128 stands for zero in the data rows.
Some points, each followed by its number:
   92   96   84   91   77   93   99   97   91   83  101  103   87 0
  124  132  154  143  135  140  151  135  156  108  143  131  129 1
  136  107   69  108  104  115  142  134  115  122  129  116  116 2
  148  155  124  166  139  145  117  109  142  151  149  132  143 3
  101   96   82  101   90   79  105  102   93   99  103  117   96 4
  156  179  158  154  181  150  175  158  158  154  173  164  165 5
  108  103  106  103  114   99  121  123   98  113  103   98  110 6
  120  127  111  113  121  109   94  125  106  106  123  130  114 7
  125  117  157  147  113  134  122  187  136  137  129  129  139 8
  161  135  154  129  144  154  168  170  146  169  131  151  179 9
  136  100  135  112   97  137  102  137  125  119   95  123  109 10
  106  137  115  125  154  166  116  138  131  119  136  117  125 11
  153  148  119  138  166  161  158  145  160  173  173  147  155 12
  126  112  121  128  102  116   95  154  138   98  111  104  123 13
  118  110  114  127  107  114  116   77  130  129  121  115  123 14
  118  115  121  135  123  122  136   91  144  131  129  112  130 15
  163  153  123  147  134  146  125  151  147  142  145  151  139 16
   91  120  110  113  135  105   96  112  107   81   98  109   73 17
  114  106  130  121  131  121  113  133  103  123  121  133  120 18
   94   93   96  104   95   93  109  119   77  114  101   95   95 19
  102   98  136   98   91  109  136  109  111  112   92  111  114 20
  134  114  168  120  106  122  134  190  115  129  112  121  126 21
  100   92  125  108   88  120  115  142  120   98  101  111  106 22
  187  140  182  183  186  166  167  235  174  199  181  154  185 23
  134  132  145  127  143  121  133  174  147  114  138  116  130 24
  143  131  138  133  129  131  140  127  140  149  131  119  145 25
  151  129  158  146  149  135  149  177  146  158  138  120  159 26
  126  113  134  105  114  112  165  184  121  144  119  127  140 27
  147  135  162  156  162  145  133  141  164  158  153  153  167 28
  162  132  186  159  157  144  157  135  151  140  132  161  119 29
   75  110   94   76   88   84   76   93   81   88  105   97   75 30
  160  143  125  131  129  138  124  146  143  137  139  128  130 31
  181  181  202  166  179  182  185  126  179  178  179  199  189 32
  104  157  136  144  172  130  127  107  147  143  148  155  134 33
  147  135  168  149  138  132  171  133  130  148  131  128  149 34
   85   97  103  110   80  105   93   92   80  103   85   90  112 35
   85   81  101   99   93   87   97  109   83   88   74   79   98 36
  109  110  104   96  122   82   95  115  109   99  137   97  100 37
   97   93   92  100  113  101   96  105  102  112  108   98  104 38
   83   94  115   90   77   93  107  124  103   96   90   66  103 39
  199  185  171  188  177  175  179  164  199  213  177  174  185 40
  179  208  214  202  212  208  184  130  182  183  234  191  184 41
  68  66  71  76  84  75  73  84  99  60  80  68  72 42
   65   60   87   80   75   79   79  114   68   54   59   71   55 43
  135  114   92  112  103  123   95  132  134  125  122  118  101 44
  148  151  137  155  118  135  147  143  130  132  153  124  134 45
  111  106  147  119  111  110  117  102  122  111  114  107  123 46
   90   89  110   99  108   94   72  116   97   87   88   80   82 47
   98  110   83  122  116   98   89  105  120   77  136  125  105 48
  101  104  114  102   98  102  107  181  104  104  104  115  120 49
  101   65  108   86   85   82   84  139  101  107   72   95   81 50
  128   88  123   92  108  104  136  171  113  100  131  104   98 51
  151  147  142  143  130  133  156  113  140  168  136  139  160 52
  141  102  136  115  111  104  126  114  132  136   96   96  120 53
  116  139  171  123  117  127  137  144  130  144  110  124  138 54
  108  108  118   99  103   99  113  150  106  113  110  102  103 55
  151  153  136  145  175  142  141   94  165  156  182  176  142 56
  128  109  174  130  102  137  128  183  140  130  129  122  124 57
  137  141  124  130  144  129  120   41  135  106  124  144  110 58
  140  140  129  118  137  153  140  106  132  151  132  125  139 59
  181  227  139  188  200  173  184  125  186  165  187  222  177 60
  169  171  153  179  201  179  149  148  159  140  175  182  162 61
   78   90   94  105   90   91  120  141   73  109  113  102   94 62
  105   93   93  120  119  111  113   77  114  129  114  116  140 63
  196  165  204  185  172  186  198  164  168  208  172  184  195 64
  164  193  143  168  181  183  131   96  164  119  190  165  146 65
  131  136  126  147  141  121  122  114  137  137  145  125  145 66
  179  193  113  187  196  188  156  110  193  128  180  192  133 67
   94  105  103   93  105   98  113   97   96  104  109  103   91 68
   62  104   85   84   65   74  103  103   93   83   77   68   79 69
   99  108  106  110  101  100   95  147  108   98   91   90   97 70
  158  153  107  149  147  137  144   87  146  122  129  140  170 71
   90  113  102   94  115  110  111  118  103   88  106  114   85 72
  161  144  153  174  153  177  139  145  167  139  169  172  152 73
  124  130  126  124  137  113  154  169  132  153  131  121  131 74
  133  135  120  151  159  146  123  150  142  134  167  149  126 75
   74   85   95  102  104   93   75  104   77   77  118   96   84 76
  193  168  117  201  176  182  158  114  180  172  187  190  191 77
  172  177  142  176  180  177  154  161  185  158  178  165  177 78
  160  176  145  173  158  159  131  131  182  139  149  153  155 79
   91   95   68   92  102  115   79   76   93  105  103  105  105 80
  174  154  219  158  165  181  212  221  168  199  186  168  205 81
  136  207  166  194  178  176  166  151  196  150  171  176  122 82
  178  190  163  186  183  181  156  166  177  162  199  187  186 83
  155  136  133  156  154  174  117  121  155  144  162  156  132 84
  116  117  140  113  103  117  133   98  130  110  117  120  123 85
  175  143  207  135  148  139  147  168  145  151  141  158  140 86
  126  106  131  130  120  120  111  132  113  106  120  114  110 87
  65  69  76  70  54  57  71  80  70  77  61  62  62 88
  146  177  110  168  161  174  108   95  175  149  159  185  133 89
  109  107  120  105  108   95  136  136  113  121  105  111  124 90
   95   86  101   98   98   78  104  124  104  108   94   92  120 91
  134  140  149  137  140  126  129  133  142  118  125  131  110 92
  166  216  130  197  193  204  157  148  195  165  178  189  177 93
  138  114  144  144  110  121  158  205  130  153  108  131  154 94
   63   68   98   93   77   84   75  108   75   57   82   68   74 95
  114  117  117  104  107   89  119   82  101  116  109  103  114 96
  111  112   86  121  106  125  100  113   98  113  109  106  115 97
  125  149  113  156  131  136  127  117  149  133  149  134  135 98
  134  112  122  128  121  134  105  108  131  123  122  121  115 99
  144  121  154  145  128  141  196  140  149  170  141  121  172 100
  143  161  137  160  131  139  131  136  154  178  143  133  157 101
  103   80   83  106   94   90   91   79  103   74   82  100   93 102
  134  146  123  147  147  154  151  166  145  150  123  134  135 103
   97   78  111   86   93   82   71   86   78  102   79   77   82 104
  123  149  164  161  158  152  155  110  139  135  153  139  144 105
  126  138  124  113  120  118  133  138  105  117  149  116  130 106
   86   95   96   98  106   88   94  118  105   97   99  100   93 107
  191  183  126  166  199  173  164  167  165  144  168  176  155 108
  89  55  84  66  67  56  87  80  75  74  66  73  64 109
  116  150   89  122  150  133  115   99  135  119  162  128  139 110
  69  63  73  98  68  83  89  68  78  70  89  83  74 111
  194  194  131  197  196  207  195  144  221  195  219  200  189 112
  172  157  186  140  153  163  168  171  146  179  135  144  151 113
  124  128  141  154  129  131  144  107  123  152  126  143  127 114
  163  131  152  130  150  137  128  116  150  124  130  147  123 115
   83   99   76  113  106  107  102  103  101   68   97  103   88 116
  164  162  178  151  167  156  145  109  154  171  158  175  174 117
  129  111  148  123  119  116  153  180  133  146  117  129  142 118
   92   81  120   83   89   85  102  114  108   90  103   89   77 119
  133  147  123  134  140  134  157  145  135  120  137  125  133 120
  163  157  164  178  156  158  175  166  182  172  168  164  170 121
  136  123   83  124  105  125  135  109  115  117  104   97  111 122
  137  102  148  114  121  112  124  185  121  149  124  113  137 123
  193  186  134  194  185  180  168  147  179  162  188  183  165 124
   91  108  137  107  117   98  104  179  101  111  109  115  110 125
  132  124  101  126  132  135  106  143  138  118  139  127  152 126
  107   90  115  106  107   98  114  132  133  111  141  115  114 127
  124  136  117  118  141  106  112  106  105  132  128  124  115 128
  202  216  155  206  195  230  163  138  227  164  184  213  180 129
  111  104  110  107  125   99  105   88   94  114  102  110   86 130
  145  131  156  141  130  138  136  158  135  124  126  136  133 131
   48   54   93   67   62   76   89  133   86   98   62   68   83 132
  153  176  116  191  181  186  165   88  197  162  187  175  166 133
   96  110  105  103  110   96  106   72   99  108  115  111  103 134
  119  142  113  163  148  144  137  115  157  135  155  139  126 135
   66   97  122   97   98   87   79  157  102  115  101   84   86 136
  180  173  247  171  169  180  201  232  181  194  166  168  162 137
  150  142  126  143  138  132  130  119  144  133  125  126  123 138
  110  108  182  120  113   93  145  167  125  149  107  116  135 139
  140  145  190  149  160  154  167  220  126  157  129  160  141 140
  102  100   84   86   89   99  119   85   90  107   82  101   98 141
  120  103  110  113  109  112   86  123  102  119  102  130   94 142
  103  128  142  135  129  125  126  144  122  115  125  124  132 143
   98  111  108   85   94   82  107  135   94   91   87  104   93 144
  106  101   89   86   97  101   91  108  112   63  107  101  114 145
  140  161  196  163  179  180  160  164  191  160  170  171  163 146
  196  186  170  197  190  206  188  125  206  181  202  193  169 147
  105  113  143  115  105  116  139  161  103  132   97  105  100 148
   95  104  114  108   86   97   98   92   91  107  103  107   95 149
  110   99   94  102   99   97  106   98  116   94   95  107  104 150
  127  130  146  150  116  142  113  126  137  122  111  130  118 151
   80   95   70   73   89   78   67   73   96   86  108   88   80 152
  134  157  111  156  162  151  171  108  170  157  173  138  134 153
  187  162  171  179  177  157  174  119  157  188  181  156  196 154
   90   90   87   94   87   95   83  102   92  105   74   85   96 155
  105  102  105  110  101  114   77  125   90   85  116   98   93 156
  126  140  128  157  141  146  118  130  166  131  149  143  139 157
   96   69   93   73   85   54   90  126   94   88   84   76   89 158
  137  121  164  133  124  124  143  167  108  134  104  114  137 159
  138  122  154  140  150  140  142  169  128  139  163  131  136 160
  109  118   83  108  105  117  101  101  134   94  104  102  110 161
  132  120  128  141  120  134  143  154  137  132  144  146  118 162
  107  118  117  103  119  128  102  134  113  112   99  137  118 163
  163  155  151  159  178  149  175  193  167  170  177  163  152 164
  141  113  142  114  131  139  134  128  137  135  110  122  130 165
   93  118  105   85   94   98   97   89   85   95  101   71  102 166
  155  116  138  122  123  128  150  102  146  151  125  115  156 167
  181  181  179  187  205  181  174  107  180  183  185  181  183 168
  116  146  116  120  142  129  123  137  118  113  133  123  112 169
  118  150  145  158  163  126  121  117  146  140  147  165  147 170
  109  135   98  120  129  131  129  129   90  137  124  122  136 171
   86   86  104   89   82   97   99  111  115   92   93   88   79 172
  117  128  119  127  122  109  120  106  120  113  117  100  101 173
  108   92  106   93  102   97   99   97   85   76  100  103   88 174
  107  114   94  113   84  100   97   94   99   98   82  122  100 175
  169  163  128  186  163  174  180  125  169  143  175  166  147 176
  109  106  102  115  100  116   93  117  110  104   88   94  109 177
  103  110  157  109   97  122  115  132  109  119  100  103  120 178
  102  110  120  100  105  103  123  132  107  102  113  105  119 179
  158  123  180  138  114  123  155  172  119  191  130  114  178 180
   94   77  138   71   95   87  109  153   89  106  108   79   89 181
  177  205  172  212  198  199  233  176  197  219  194  210  198 182
  112  148  119  125  128  134  108  111  109  112  128  144  107 183
  162  149  138  152  121  159  177  141  156  173  125  143  159 184
  122  102  105  114  121  128  116  127  105   99  119  109  100 185
  104  100  167  122  126  142  147  214  122  156  133  131  147 186
   88   94  112   76   89   97  116  117  103   99   92   82   97 187
   92   91   91  101   93   77   88   95   97   84   78   91   98 188
  143  149  168  152  150  151  140  192  131  152  144  148  124 189
   87  104  115   98  108  100  103  164   85   92   91  109   94 190
  133  130  162  135  146  151  148  177  120  132  148  144  147 191
  121  155  103  139  158  150  112  132  127  120  131  142  125 192
  198  176  165  193  174  187  177  170  180  190  185  193  196 193
  134  152  112  160  165  148  129   92  170  116  169  152  149 194
  118  103  115  104   84  107  114  144  112  112  117  100  126 195
  235  197  235  201  182  208  242  184  195  241  196  207  232 196
  151  133  134  115  132  150  144  153  142  162  141  122  150 197
  122  140  146  120  129  118  132  153  111  127  128  107  136 198
  120  138  105  161  147  151  146   97  140  130  146  140  129 199
  169  161  105  167  158  190  203  104  199  181  191  181  189 200
  173  181  180  179  191  190  173  146  174  147  174  196  164 201
  124   94  106   87   85  103   90  109   95  108  110  101  114 202
  152  131  148  139  135  140  127  176  163  150  131  150  146 203
  139  132  154  125  135  127  145  136  138  140  124  144  122 204
  124   96  139  109  107  118  125  182   99  148  108   96  124 205
  71  72  53  91  62  74  99  85  94  98  72  71  81 206
  122  122  131  124  124  116  109  112  113  108  117  107  124 207
  138  154  111  147  158  147  113  124  152  141  166  164  136 208
  109  119  142  132  125  130  140  151  141  118  118  108  145 209
  159  178  144  168  169  150  129  128  143  107  156  167  138 210
  170  137  164  152  134  157  142   80  146  129  134  142  129 211
  124  125  104   85  115  103  100  114  106  130   96  118  118 212
   98   84   98  106   77   92  108   94  102  114   85   78  104 213
  150  144  164  144  155  151  160  135  169  169  140  144  164 214
  134  127  112  118  109  116  118  112  115  132  127  128  116 215
  176  141  151  155  151  135  142  113  144  158  143  148  168 216
  147  113   91  133  125  114  119   86  156  144  122  124  145 217
  211  169  134  181  196  196  189  147  193  176  171  182  175 218
  103  100  112   90  102   96  118  151   93  110  109   88  120 219
   86   87   99   90   80  110   94   94  106   98   82   89   66 220
  131  146  137  149  150  133  140  129  119  131  150  152  162 221
  153  140  150  143  141  160  134  109  157  159  149  144  165 222
   79  105  102   85  102   84   86  132   71   79   99  104   85 223
  136  150  179  160  158  157  142  182  139  150  136  132  141 224
  107   79  133   92   79   91  124  102   98  111   88   97  114 225
  199  217  146  212  205  215  207  135  212  229  217  216  208 226
  102  100  109  105  100  113   89  131  105  108  102  110  112 227
  171  152   95  168  154  169  139   94  134  160  143  151  172 228
  178  203  163  170  180  176  196  158  176  205  170  183  203 229
  104  106  122  112  118  109   92  112  123  115  110  125  105 230
  134  139  151  114  118  126  132  147  145  135  118  148  118 231
  119  113  145  126  151  121  129  169  116  122  127  129  123 232
  115  103   79   92   97  103   85   99   91   90  101  102   84 233
   71   83  116  122  101  116  107  124  114  104  111  123   95 234
  135  131  210  124  117  136  154  214  143  148  113  112  139 235
  130  140  148  114  111  135  146  127  146  127  152  128  126 236
  177  155  137  123  156  149  130  161  165  137  154  128  132 237
  176  169  148  193  177  180  225  108  169  202  170  168  190 238
  81  81  79  97  78  79  93  66  75  79  92  80  93 239
  106  129  134  110   99  124  115  148  123  104  110  134  106 240
  140  170  146  169  159  167  141  120  169  135  167  176  143 241
  185  179  139  167  176  161  221  102  180  213  187  187  203 242
  111  102  118  105  114   76  118   92   93  100  121   91  109 243
  117   86   91   82   80   98   97  108   82   92  104   86   99 244
  102  103  119  109   92  107  124  131   93  108  120  106  117 245
  131  103  122  101  104  117  122  125  104  121  100  120  123 246
  105  117  141  133  149  133  122  143  122  107  134  123  114 247
  136   90  112  102  109  118   99   99  118  146  109  107  123 248
  137  104  138  109  111  131  146  114  100  140  104  127  132 249
  151  140  158  124  147  139  161  165  130  155  127  125  151 250
  106   84  110   82   92   87   97  129   81  117   96   99  113 251
  134  138  166  120  128  145  127  136  128  154  134  125  135 252
  170  141  230  141  138  142  208  168  168  183  122  131  187 253
  108   93   96  110  103   97  123   87  103  114  103  106  110 254
  101   75   95   88   89   80   85   89   76   88  106   85   91 255
  134   99  109   97   93   88  132  123  102  118  113  107  133 256
  160  189  149  165  181  136  152  115  172  149  190  165  158 257
  128  113  205   99  118  127  134  180  122  158  112  111  134 258
  123  120  152  135  117  134  122  173  116  130  115  136  135 259
  148  158  142  142  153  168  165  127  150  166  168  166  147 260
  140  150   84  126  163  136   79   89  128   95  152  147   92 261
  145  147  195  143  136  150  181  151  142  168  147  145  157 262
  117  130  109   97  134  112   94  125  111   99  109  133  104 263
  185  196  134  183  178  183  185   87  194  196  164  185  195 264
  126  194  157  181  200  168  156  138  154  143  194  190  150 265
   97  132  154   92  116  102  122  118  117  115  135  117  115 266
  114  139  110  116  130  117  102  108  109  112  112  113  108 267
  175  162  160  169  174  195  169   89  181  135  172  162  171 268
   69   75   96   82   58   66   83  112   67   67   78   73   78 269
  112  111   90  107   98  119   96   91  102  114   94   98  108 270
  121  156  160  146  123  135  154  116  137  167  136  144  138 271
  139  142  183  148  142  156  158  219  140  163  135  109  159 272
  114  146  132  130  119  130  131  120  140  129  137  130  115 273
  106  118  116  113  119  114  102  138  122   94  113  122  111 274
  105  107   70   97  105   86   95   85  107  110   95  110  102 275
  209  178  172  167  183  183  163  171  187  171  176  195  158 276
  105   98  104  102  124  111   89  130   99  100  113  113  104 277
  125  121  130  142  133  133  123  166  128  118  118  119  123 278
  162  149  157  163  150  170  179  122  163  172  132  163  161 279
  134  155  117  144  143  141  128  108  135  125  144  129  128 280
  119  128  109  119  135  106  114  150   94  122  110  106   99 281
  120  108  102  115  117  126  122  134  111  107  120  102   82 282
  135  159  113  160  140  157  106  126  165  123  143  137  130 283
  153  156  189  158  153  153  195  219  138  157  144  164  138 284
  137  118   99  137  133  140  124  108  125  127  137  141  108 285
  150  130  154  137  118  140  156  173  148  141  125  156  149 286
  132  155  119  168  169  179  114  160  163  111  188  168  131 287
   92  123  118  116  120  120  126  118  111  110  114  128  104 288
  202  181  179  169  152  187  218  129  185  190  173  174  210 289
   98   82   88   96   99  101  105  102  114  108  104   86  100 290
   77  101   96   80   85   80   70   96   86   82  102   97   87 291
  150  148  127  122  134  141  118  143  121  108  129  133  100 292
  145  148  151  155  149  150  150  143  138  156  151  150  155 293
  107  106  138  117   80  105  132  132  120  133  116   98  113 294
  151  149  164  145  169  126  168  152  140  162  160  145  148 295
  176  171   99  167  176  159  166  129  165  178  169  169  162 296
  218  222  231  240  226  238  215  215  242  217  239  223  235 297
   89   81  110   97   75  104   87  106   98   77   79  103   85 298
  123  127  113  138  126  134  127   89  140  119  118  122  119 299
  150  114  132  141  138  156  144  104  171  155  142  128  164 300
  126  148  120  134  167  128  114  135  111  128  156  150  124 301
  225  184  198  178  191  184  215  198  212  199  196  198  198 302
  138  138  158  127  139  143  145  173  154  146  132  135  167 303
  107   83  115   87   76   77   83  112   89   96   78   88  108 304
  123  117  130  105  105  122  117  118  110  135  118  102  131 305
  145  136  157  143  123  174  138  144  149  141  153  133  123 306
  101  132  110  145  177  128   95  102  149   89  149  150  112 307
  133  141  122  112  143  108  137  138  118  138  127  145  151 308
  102   92  115  105  100   91   90  123   88   99   91  102   96 309
  104  116  107  123  113  105  116  101  111  108  105  113  107 310
  140  170  141  141  179  161  121  151  131  138  157  162  133 311
  139  133  162  121  107  120  138  154  108  148  102  124  136 312
  129  120  160  141  128  153  133  218  127  163  113  148  155 313
  131  132  122  112  142  117  119  152  114  117  139  126  125 314
Which three points above are nearest to each new point by angle? Their numbers follow each, nearest first.
  115  113  139  112  107  114  115  136  123  104   94  115  108 22 50 298
  134  153  117  133  148  145  132  104  142  118  143  147  149 194 65 71
  179  140  159  139  173  160  150  193  154  173  174  151  168 23 164 302
  143  128  177  125  132  117  125  185  136  137  126  142  139 235 131 8
  163  167  168  181  165  176  152  147  151  142  171  183  146 201 61 73
   99  143  138  122  128  109  126  135  115  125  136  139  117 266 143 288
  131  118  121  127  129  123  124  110  124  121  118  122  135 63 14 254
  137  171  118  140  151  137  150  120  150  144  146  164  124 60 67 296
  110  118  116  126  106  125   96  134   97  100  108  123  109 156 227 223
  100  108   74  109  116  113   89  131  107  104  128  112   98 277 76 156
  178  153  166  145  153  178  215  134  166  177  174  172  175 289 196 64
  105  102  149  118  116  134  135  169  139  129  103   91  125 209 205 148
  146  118   92  120  115  111  141  102  130  100  121  127  151 217 2 122
  154  128  113  122  135  147  125  144  122  138  113  138  106 292 31 285
  122   99  152  116  113  126  121  162  106  118  103  113  131 205 21 178
  125  143  126  117  139  106  121  121  113  116  134  124  118 128 37 267
  102   91  112  100   91   94  119  132  112  134  105  105  110 132 91 251
  129  142   95  140  146  137  129   82  141  129  104  124  127 299 58 217
  111   94  122  103  102  109   89  110  110  120  119  113  126 202 304 255
  124  124  102  132  139  120  133  139  124  119  138  121  127 2 314 169
  135  152  121  153  124  146  116  127  164  126  132  133  111 283 157 98
  114  132  130  121  115  128  103  141  115  111  128  134  119 240 274 7
   99   99  126  106   91  100  122  181   98  115  105   96  127 49 219 125
  121  113  158  120  139  134  129  164  120  145  131  118  146 186 258 123
  104  101  112   84   91   85  112  186  110  112   91   94   88 55 49 190
  131  135  143  120  145  134  122  120  136  139  132  158  146 117 170 32
  137  129  137  117  127  145  126  134  139  132  124  133  113 231 306 165
  108  130  125  144  133  143  121  106  150  115  139  154  112 307 135 199
  145  163  130  144  155  144  128   97  123  116  146  132  106 280 65 210
   96  132  134  116  128   96  134  117   90  123  127   99  123 243 266 166
  152  146  105  138  135  159  111  113  126  143  147  137  135 228 3 89
  135  183  142  162  160  161  140  105  183  118  169  172  139 241 65 67
  214  176  157  153  175  178  157  144  156  169  174  187  172 276 193 218
  114  143  148  149  128  157  129  210  142  156  137  170  141 313 189 140
  119  129  121  142  118  125  149  100  131  107  116  120  117 299 15 85
  138  109  107  117  130  132  121  139  114  123  107  113  123 185 246 177
  124  109  122  117  122  115  112  114   97  107  116  112  111 174 255 104
  178  163  158  153  163  140  160  140  137  162  177  159  178 154 293 193
  136  123  146  118  118  133  133  123  108  127  110  128  117 249 246 312
  118  130  137  124  109  139  110  132  123  137  110  114  138 178 305 10
  155  145  178  126  141  139  159  136  134  163  146  135  143 262 113 253
  123  133  157  110  132  127  144  143  127  128  152  115  126 236 198 258
  164  171   81  178  158  164  145  114  167  119  173  163  159 67 133 77
  137  134  119  121  127  153  135  117  128  135  126  131  138 59 228 200
  197  171  125  157  143  168  173   70  159  186  133  162  186 264 52 242
  132  132  117  129  109  117   93   91  136  126  104  105  130 14 270 99
  173  120  129  141  134  131  119  121  141  160  120  135  165 216 25 222
  128  114  128  127   95  104  105  108  119  120  101  116  138 304 213 35
  161  146  157  150  145  155  144  224  153  160  124  154  155 203 140 313
  140  132  143  127  128  146  127  108  146  158  125  132  158 222 300 52
  153  129  165  121  152  122  138  153  119  137  130  135  128 86 250 140
  122  132  134  130  135  121  126  150  124  118  137  148  105 232 247 162
  148  136  168  144  144  151  164  161  156  156  169  156  181 81 196 121
  136  150  119  138  143  141  151  122  154  137  144  131  140 153 200 133
  151  179  163  160  167  132  170  124  157  154  184  143  156 257 41 5
  113  108  130  117  105  119   91  113  126  122  110  118  106 230 298 104
  112  150  106  137  140  133   92   72  124  107  146  131  118 261 58 110
  109  115   97  116  131  128  120  118  131  113  137  122  109 48 116 161
  144  136  133  127  140  130  117   63  128  126  128  142  118 58 299 211
  130  108  110  115  112  116  138  135  111  137  105  117  139 256 246 90
  139  134  155  145  144  141  130  124  128  143  124  129  122 29 113 224
  144  134  139  151  131  123  152  164  128  137  142  137  125 284 189 164
  108  154  111  157  141  137   91  132  149   97  150  153   81 307 261 192
  131  122   68  117  123  114  149   81  122  119  126  133  137 63 217 2
  118  146  120  126  134  119  110  146  111  124  137  141  100 169 183 314
  124  154  101  132  155  130  139  105  129  141  164  136  148 110 153 280
  124  139  125  124  125  121  118  135  107  120  119  130  128 7 281 223
  155  146  170  158  143  130  148  176  137  167  141  128  153 26 23 137
  112  112  132  103  115  107  132  157  100  142   97  113  133 205 148 90
  127  116  118  127  123  124  130  109  135  130  131  142  130 217 14 63
   97   71  106   78   79   77  105   90   87   98   74   78   89 109 88 213
  157  138  161  135  126  134  143  127  137  133  137  139  141 86 196 32
  171  124  126  147  100  140  139  106  120  144  133  129  143 167 211 228
  103  106  103  112  127  127  105   99  117   83  112  102  101 116 42 102
  122  129  123  134  126  117  127  128  111  127  137  129  127 106 171 62
  113  112  124  102  115   96   96  101  114   80  108  105   86 174 47 17
  122  125  104  127  138  123  129  130  112  135  136  120  143 171 110 2
  132  116  113  104  129  136  149  107  122  126  108  120  142 249 63 141
  131  114   87  132  116  125  125   97  154  117  141  130  131 217 299 15
  152  166  134  152  165  172  148  177  157  137  148  159  138 108 78 276
  134  138  129  128  116  125  140  144  122  105  117  123  118 240 292 51
  152  113  175  123  137  122  175  148  136  129  139  138  122 204 86 253
  157  115  117  132  119  135  152  146  139  165  147  130  141 197 184 100
  103  137  128  121  147  116  122  116  118  132  127  111  116 128 267 173
  136  145  100  131  156  132  113  151  137  145  144  153  155 208 75 296
  132  127  111  118  121  125  104  154  104  112  112  146  125 163 7 49
  140  129  117  128  141  137  122  107  122  143  158  133  158 228 66 222
  152  159  121  180  162  177  132  101  185  144  159  150  171 133 77 79
  141  141  172  132  138  128  134  147  125  142  119  135  143 86 253 113
  141  115  139  117  108  113  136  137  133  150  114  115  151 180 312 118
  168  168  166  184  179  186  177   99  178  176  187  185  189 168 147 226
  117  133  139  140  141  159  119  135  136  113  147  118  116 11 287 247
  121  115  100  115  120  119  126   75   95  125  119  123  111 134 254 130
  131  132  153  128  119  132  138  212  131  145  139  156  122 313 140 8
  163  159  163  171  177  163  164  113  175  165  187  155  176 168 41 154
  111  128   93  143  134  150  123   78  124  105  125  119  124 299 58 199
  159  143  112  144  138  142  118   99  150  122  148  145  120 89 194 280
   92  147  110  132  153  131   88  103  112  107  137  151  107 183 307 261
  133  103  154  124  119  120  112  145  122  107  111  106  109 87 178 10
  160  155  194  155  124  137  197  151  161  188  164  151  180 262 196 64
  136  125  130  113  123  135  123  130  138  148  110  139  139 165 231 197
  143  147  112  142  155  133  128  112  111  122  130  141  132 280 192 228
  128  120  102  119  118  136  125  117  121  109  114  102  116 122 161 185
  108  114  139  119  107  124  102  115  123  120  125  119  103 230 149 220
  135  169  169  156  176  151  146  132  156  132  176  161  124 265 82 41
  138  105  125  109  109  125  128  100  134  140  111  125  143 248 167 249
  130  130  142  117  147  104   98  132  114  135  126  121  137 128 314 198
  141  130  157  131  119  135  138  183  141  168  112  140  123 313 235 94
  149  126  180  118  119  136  132  182  110  124  110  140  124 21 259 235
  121  112  142  126  122  108  151  210  133  131  116  106  134 118 27 94
  128  116  154  117  107  100  140   88  120  122  100  114  118 85 46 20
  141  157  119  181  159  168  154   94  163  124  167  176  120 67 133 241
  145  129  125  156  145  154  136  105  156  139  134  142  132 133 268 84
  129  140  113  148  137  121  102   96  126  125  150  146  122 261 307 110
  128  146  150  140  122  133  146  162  149  121  115  135  124 131 235 284
  118  111  115  120  126  113  125  135  114  114  106   99  120 6 36 70
  181  214  128  180  181  168  151   98  170  175  217  172  173 257 60 226
  109   95  138  112  105  115  117  119  120  120   88   97  131 225 20 178
  116  152  103  117  133  131  103  127  138  117  110  135  123 263 192 267
  130  114  178  144  127  143  135  169  138  140  139  124  122 57 235 8
  108   97  105  123   92  119  111  112  111   85   78  115   83 298 43 220
  152  159  171  123  155  139  150  172  155  157  174  150  169 81 302 5
  118  123  160  135  137  138  142   99  152  126  163  127  128 105 1 268
  119  109  132  112  134  105  120  174  109  116  105  129  120 125 49 232
  128  126  109  114  118  136  143  132  130  117  109  121  122 122 2 141
  169  180  120  191  196  183  152  130  160  117  168  198  147 67 61 210
  141  119  143  122  118  132  133  129  143  151  131  119  122 25 165 252
   95   95   83   80  104   72   76  128   64   73   88   80   78 223 309 107
  141  194  153  184  183  185  134  168  187  144  184  169  134 82 93 241
  115  121  108  115  124   99  122   97  110  127  101   97  124 96 254 141
  137  140  126  144  135  136  129  120  136  158  136  139  142 101 264 3
  111  110  158  109  101  104  156  116  131  130  107  110  133 20 294 85
  104  109   88  110  101  101  125   78  114  117  115   98  111 254 239 134
  136  129  140  129  131  124  123  130  124  142  111  115  154 180 25 312
  112   97  140  100  109   95  116  148   93  119  132  109  127 181 219 245
  118  141  157  129  146  104  132  118  102  118  125  145  127 266 128 301
  124  121  176  100  107  130  141  161  119  143  104  115  132 258 312 54
